In the rows, 128 means zero.
The rows of Z fall into 4 groups, which share some directions, and each row is roughly a mix of its group's hidden directions.
Z (163 x 11):
[[ 84  67 164 124  92 121 113 118 128 155 123]
 [129  96  93 169 152 100 119 141  96 153  82]
 [124 114 168 120 141 152 108  63 170 145 127]
 [110  93 146  96 113 101 148 130 169 170 168]
 [140 123 157 113  77 151  94  93 166 163 121]
 [124  72 177  88 128 106 147 119 126 141 161]
 [115  89 111 121 117 147 192  98 110  91 113]
 [168 142 162 137 125  82 141  69 134 137 147]
 [169 175  73 132 167 140 152 124 142 127 136]
 [ 91 158 112 105 103 163 129 149 188 148 136]
 [157 145  98 117 143 161 132 142 163 179  85]
 [142 114 142 141  73 127  92 164 125 174 157]
 [145  89  87 155 141 100  84 147 170 131 136]
 [101  73 106 149 104 158 146 148 133 122  79]
 [151 157 152 140 147  90  83 166 123 173 127]
 [103  84  90 150 141  83 165  98 135 111 125]
 [156  95  82 151  98  76 139 140 146 152 127]
 [ 77  91 137 153 141 136 146  92 148  78 125]
 [105  91 122 155 144  97  99 153  78 154 100]
 [155 123 122 150 152  99 118  83 147  66 147]
 [122 143 137 151  98 113 103 181 135 138  66]
 [130  99 142 158  87 135  74 145 160 166 126]
 [112 122 116  84 107 134 153  69 145  85 141]
 [132 133 136 119 113 159 180 143 167 102  75]
 [155 107 103 158  91 105 120  86 176 141 106]
 [141 145 129  79 184 149 151  96 130 156 152]
 [107 195 105 152 153 134 175 112 131 124 115]
 [168 145 140 124 172 167 134  80 113 103 153]
 [168 105 100 138 128  96 164  80 123 115 167]
 [102 145 132 124 122 107 111 194  71 126 134]
 [163 159 124 121 161  98 116 103 110 152 187]
 [137 124 158  93  90 166  73 138 147 119 101]
 [148 150 105 104 133  80 121 109  86  87 163]
 [160 124 188 115 109  99 136  88 121 154  97]
 [121 110 152  97 165 125 188  85 148 145 134]
 [164 197 156 112 137 132 148 145 121 165 119]
 [146 134 150  81 101 189 128 121 131  88 143]
 [120 166 184 138 101 135 140 172 162 136 151]
 [130 137 163 164 145 143 106 123  93  61 133]
 [135 143  78 104 143 157 158  97 122 114 182]
 [177  72 111 122 150  93 107 102 141 105 127]
 [125 125  93 173 126 133  96 184  99 133  96]
 [150  92 151 153 122 117 123 131 144 172  65]
 [152 110 161 105  97 127 115 165 147  65 133]
 [ 94 160 184 104 102  91 148 123 118 107 107]
 [119 118 101 160 115  76 114 110 157  73 141]
 [116 126  99  78 120 165 163 133 105 133 178]
 [133  96 134 106  87 128 133 132  59 136 163]
 [100 101 146 115  87 146 176  84 159 117 120]
 [141 162 137 164 114 110  53 144 136 129 144]
 [140 148  75 140 182 113 107  91 135 114 102]
 [157  62 150 115 147  84 135 115 146 103 130]
 [155 138  98 118 130  97 180  74 148 116 147]
 [ 98 169 141  80 126 140 111 160 151 129 177]
 [123 195 165  99 126 137 157 126  89 133 143]
 [117  61 149 158 113 152 117 135 151  93 103]
 [143 102 169 147 146  74 154 130 155 115  88]
 [163 122 198  95 146 149 152 137 122 153 136]
 [185 148 144 123 150 102 182 100 127 127 152]
 [ 96 129 121 137 156  96 138 138  78  78 162]
 [ 88 149  79  92 139 161 140 135  91 101 142]
 [173 131 199 132 145 119  87 127 142 139 132]
 [140 135 163 123  96 131 161 134  68  89 103]
 [129 140  90 114 170 153 140 178 108  83 144]
 [149 173 135  76 149 118 146 157 107  86 142]
 [145 119 107  50 119 151 123 149 109 112 100]
 [ 67 109  97 122  94 175 138 145 119 129 105]
 [146 146 169 115 140 182 136 101 105 146 174]
 [166 140 129 120 164  84 134 109 192 132 128]
 [123 124 104 115 110 125 136 136  69 128 196]
 [161 129 113 124 166 168  78 153 166 107 121]
 [104  71 122  91 105  91 156 159 142 143 137]
 [101 151 138 154  59 122 158 161 129 106 128]
 [124 111  71 114 137 151 133  67 136 120  94]
 [131 105 132 147 160  85  97  73 165 127 112]
 [101 118 185 124  99 116 106 110 153  85  96]
 [ 91 132  72 117 159 136 122 143  75 119 151]
 [127 184 125 124 179  98 116 163 110 113 156]
 [ 94  75 147 182 121 133 106 109 137  95 117]
 [108  75  83 104 145 116 161  96 136 116  99]
 [142 120  81  76 153 149 152 158 117 105 160]
 [162 120 153 151  99 102 130  88  76 146 159]
 [129 104  89  86 118 126 156 164  91 156 162]
 [ 91 146 101 117 150 149 132 180 118 114  75]
 [135 165  69 130 116 104 168 166 115 150 120]
 [ 95  84 150 119 125 153 142  63 140 109 143]
 [129  89 139  83 151 157 135  77 168 135 125]
 [190 150 129 106 150  80 115 127 154 130 158]
 [125 137 193 153 135 125 177 104 130 150 159]
 [113 147  65 145 142 108 167 167 150 136 111]
 [109 142 107 123 149 160 143 151 106  53 131]
 [118 148  74 107 141 183 156 129 161 106 130]
 [ 84 125 120 134 160 106 116 169  79 112  92]
 [122 147  62 116 165 173 149 136 152 120 125]
 [101  82 161 134  82 119 104 126  98 142  90]
 [149 148 110 153 129 146 160  54 110 133 150]
 [ 60 147 153 129 112 167 151 124 146 155 145]
 [ 83  98 111 126 105 119 134 159 117 189 100]
 [ 89 102 171 102 100 121 154 147  79 122 150]
 [154 135 133  76  93 146  99 113 164 168 108]
 [101 147  98 157 146 184 140 111 121 179 123]
 [118 150 154 184 168 139 103 147 143 172 140]
 [144  94 172 119 160  97 115 110 159 157  87]
 [128 126  98 102 113 175 159 146 131 153  69]
 [ 99  95 152 110  70 132 172 113 133  97 126]
 [141 133  65 138 146 105 159 160 143  83 128]
 [132  92 173 108 116 161 143 118 101 161 175]
 [151  88 122 101 130 128 133  83 101  71 106]
 [107 134 143 142  68 133 123 187 125 133  92]
 [142 135 148 133 116  90  84 144  89 168 171]
 [181 125 130 141 199 122 117 101 108 130 123]
 [130 107 147 124 105 119 112 134 186  71 158]
 [116  82 121 100  89 162 108 122 137 108  76]
 [109 177  79 171 160 112 119 121 122 151 108]
 [148 117  73 113 107 166 143 135 110 174 159]
 [ 85 170  80 121 132 137 119  91 143 145 164]
 [ 97 145 106 161 136 190 116 131 153 147  88]
 [145  83 126 153 104 138 132  74 165 124 166]
 [111 135 106  68 146 128 189 143 138 147 142]
 [158 143  86  69 109 126 162 118 133  94 141]
 [118 160 153  93  68 137 110 155 101 130 159]
 [148  86 176 131 140  98 160 104 155  94 110]
 [ 92 135 147 108 101 170 128  79 157 104  98]
 [145 176 131  94 101 145 171 137 149 167 101]
 [ 73 119 156 116  88 131 124 134 106  72 122]
 [187  89 165 123 136 128 113 137 144  87 103]
 [144  92 114 134 126 116  95 140 178 188 116]
 [155 172 182 112 149 155 128 121 130 151 170]
 [158 156 115 158 130  72 115 177 145 134 104]
 [148 106 125 119 143 173 132 116  94 124  58]
 [115 160  94  96 133 115 165  85 107 174 136]
 [ 86  81 136 165 149 108 110 117 129  98  86]
 [113 194 142 159 127 157 115 176 112 133 121]
 [132 146 183 109  83 133 122 154 145 136  78]
 [168 178 151 155 151 133 107 176 132 151 115]
 [155 138 106  67 142 137 148 134 115 174 163]
 [165 125 103 131  98  80 126 170 117  80 124]
 [113 167 148 122 133 103 103 157 163 180  95]
 [117 140 121  87 170 198 119 137 128 111 140]
 [128 153 133 174 113  68 161 105 127 160 117]
 [145 137  80 111 107 155 154 130  80  87 150]
 [ 96 110  96  86 116 144 157 104 158 104  85]
 [137 142 155 159 133 168 105 150 195 117 114]
 [ 84 167 112  97 118 165 109 172 136 106 110]
 [104 105 132 169  85 103 154 154 131 104  82]
 [138 118  88  78 125 146 158  77 132 137  94]
 [102 134 114 147 150 155 146 109  79 178  92]
 [170 166  89 177 157 138 131 128 107 101 138]
 [163  82 111 151 177 121 103 117 105 148  97]
 [136 120 148 189 111  77 111 170 116 132 129]
 [171  76 102 121 156 123 122  85 130 126  91]
 [103 125 156 105 117 146 150  63 134 174 135]
 [ 95  92 148 152  95 116 142 175 102  92 110]
 [134  98 132 169 148  88 106 141 120 159  73]
 [115  95 143 147 107 126 129  59 169 151 120]
 [123 123  88 123 112 178 180 138 156  92 136]
 [145 109 102 172 113 120 114 125  93  79 173]
 [126 105 101 194 132  89 130 137 109 112  89]
 [111 149 135 124 142 114  96 194  97 155 161]
 [116 118 133  95 166 117 106  77 162 173 141]
 [140 164 178 109 107 123 151 105 149  81 158]
 [125 153 129 117 108 146  77 177 142 175 106]
 [167 106 137 166 124 136 151 120 103 136  61]]

In each list below, one row fits none of the groups, and each other row fits one group, some only roughly. Which row is it?
  k_724: [110 142  97  55 148 131 145 127 166 139 110]
  k_618: [128  63  95 107 139 147  97 142 118  91 104]
  k_192: [176 150 113 148 137 163 108  70 147 149 132]
  k_421: [165 117  97 120 175 152  89 109 135 131  82]
  k_693: [155 157 108 147 124  82 139 130 188 109  99]
  k_389: [180 148 144 130 145 143  85 170  99 154 146]
  k_116: [140  67  79 130 108 144 123 119 137 108  84]
  k_384: [121 150 188 137  99 171 153 141 163 114 112]
  k_585: [145 103 102 116 130 131 161  74  93 152  85]
  k_828: [ 98 134 136 103  69 169  81 131 144 138 125]
  k_165: [171 143 120 138 186 124 148  96 166 148 105]
  k_490: [105 106 125 163 134  98 154  84 186 122 117]
  k_241: [ 94 114 162 153 116 138  74 127 106 100 171]
  k_991: [ 71 113 136 114  91 151 157  91  93 144 122]
  k_253: [142 138 155 111 116 162  86 136 141 151  63]
 : k_241
  k_930: [141 175 133 139 196 140 129 156 103 142 148]
  k_31: [128 133 158  89 109 107 139  85 160 182 115]
  k_721: [125 126 112  93 154 131 187 122 181 126  97]
  k_233: [155 149 137 109 168  87 152 127 125 182 159]
  k_897: [131 140 146 158 151 177  65 147 141 129 105]
  k_605: [121 118  97 130 130 177 179 131  89 105  94]
  k_251: [101 104 137  99 103  76 171 130 120 169 142]
  k_830: [163 173  92 144 170 148 140 147  97 143 154]
  k_915: [154 127 176 141 128  75 150 140  83 143 151]
  k_866: [162 156 172 146 160 119 121 161  78 147 133]
  k_661: [123 119 137  94 106 123 173  75  96  90 116]
  k_581: [117  82 107 153 107  72  89 134 134 124 157]
  k_324: [122 106 145 195 115 148 132 148 128 139  74]
 : k_721
  k_649: [130 162 187 116 143 139 169 135 154 168 116]
  k_397: [106 127 159 116  95 110 113 106  71 115 175]
  k_679: [111 164 116 106 151  98 124  98 191 120 155]
  k_706: [143 153 100 172 191 124 145 161 124 140 144]
  k_656: [162  88 118 137  96 162 156  96 143 174 122]
  k_106: [131 119  98  77  77 103 171 118 128 155 124]
  k_883: [130 151  99 170 141 160 134 185 117 168 130]
  k_473: [115 168 129  97 154 166 112 159 136  73 113]
  k_999: [ 96 104 137 118 106 151  98 111 119 201 129]
  k_235: [136 157  75 125 181 130 119 119 133 130 179]
  k_690: [128 117 108 180 171 108 117 148 183 138 109]
  k_34: [143  98 147  71 129  97  97 169 114 121 156]
  k_131: [116 182 148 100 137 148 106 141 171 121  82]
 : k_883
  k_308: [133 166 158 142 150 154  76 161 135 103  94]
  k_648: [108 181 142 152  76 122 105 161 146 111 148]
  k_487: [ 91 145 166 133 132 101 159  97 182 149 144]
  k_232: [164 118 138  79 150 132 175 128 181 129 126]
  k_916: [139 123 121 146 195 108 150 135 118 127  70]
  k_974: [134 124  99 144 179  72 155  92 150 121 129]
  k_287: [118  54 146 100  98 141 124 152 155 112 120]
  k_560: [178 161 103  74 137 111 139 144 157 104 124]
  k_437: [105 133 111 153 151 144 117  48 118 148 134]
  k_500: [145 181 176 156 143 148 160 103 105 140 111]
  k_652: [149 149 139 116 163 152  95 160  94 184 122]
  k_123: [155 157 111 149 157 116 134 170 103 138  69]
  k_803: [165 111 141  91  95 149 104  71 154 133 126]
  k_522: [101 159 125 145 140 113  62 162 136 132 166]
 : k_232
  k_981: [141  96 161 101  95 138 101 171 154 156 160]
  k_654: [133 161 154 134 159 118  83  98 188 129 126]
  k_195: [127  84 140 104 130 123 119  67 163 106 163]
  k_357: [142 137 131  80 140 148  89 155 181 127  94]
  k_292: [105 124 126 171 134  96  86 101 140 180 151]
  k_433: [ 92 143 111 169 105 142 151 138 119 191 107]
  k_933: [103  69 111 100  99 105 108 139 157 112  93]
  k_230: [ 83 111 151 117 155 124 123 159 136  60 132]
  k_943: [127 119  75 174 150 107 110  91  91 110 120]
  k_779: [ 67 150 158 125 146 156 119 152  98 161 152]
  k_205: [118 155 164 172  97 147  83 117 132 163 151]
 : k_981
  k_588: [102 125 138  54 103 143 130 120 172 123 111]
  k_464: [171 125  87 131 175 136 170 111 136 159 106]
  k_60: [ 75  99 115 147 114 142 162  93 109 173 119]
  k_446: [122 168 105 154 120 196 111 125 121  95 146]
  k_851: [155  89  97 124 136 120  94 102 116  83 174]
  k_506: [150 144 148 124  68  87 172 126 113 101 137]
  k_166: [108 200 150 140 149 175 110 137 138 127 129]
  k_274: [158 144 157 107 141 144 105 120  79 181 155]
  k_370: [139 149 141 133 143 154  71  65 146 122 142]
  k_486: [154 134 109 114 182 100 164 119 158 100 165]
 : k_446
  k_993: [147 108  78 128 124 129 118 144 117  63  92]
  k_766: [177 157 168 143  96 162  97 138 154 110 128]
  k_854: [ 86 140 102  96  85 146 127 146 126  72 139]
  k_793: [136 124 132 145 123 142 123 194 149 161  75]
  k_985: [ 76  96 120  98 122 131  93 161 156 140 164]
  k_816: [112 140 179  73 142 156 111  97 159 124 134]
  k_198: [129 123 141 170 135  91 144  87 151 187 126]
  k_544: [103  98  72 119 141 121 122 108 177 165 141]
  k_105: [ 97  96  63 123 124 143 163 144 156 152 123]
  k_329: [ 84  74  91 144 136 129 140 118  86 100 125]
 : k_766
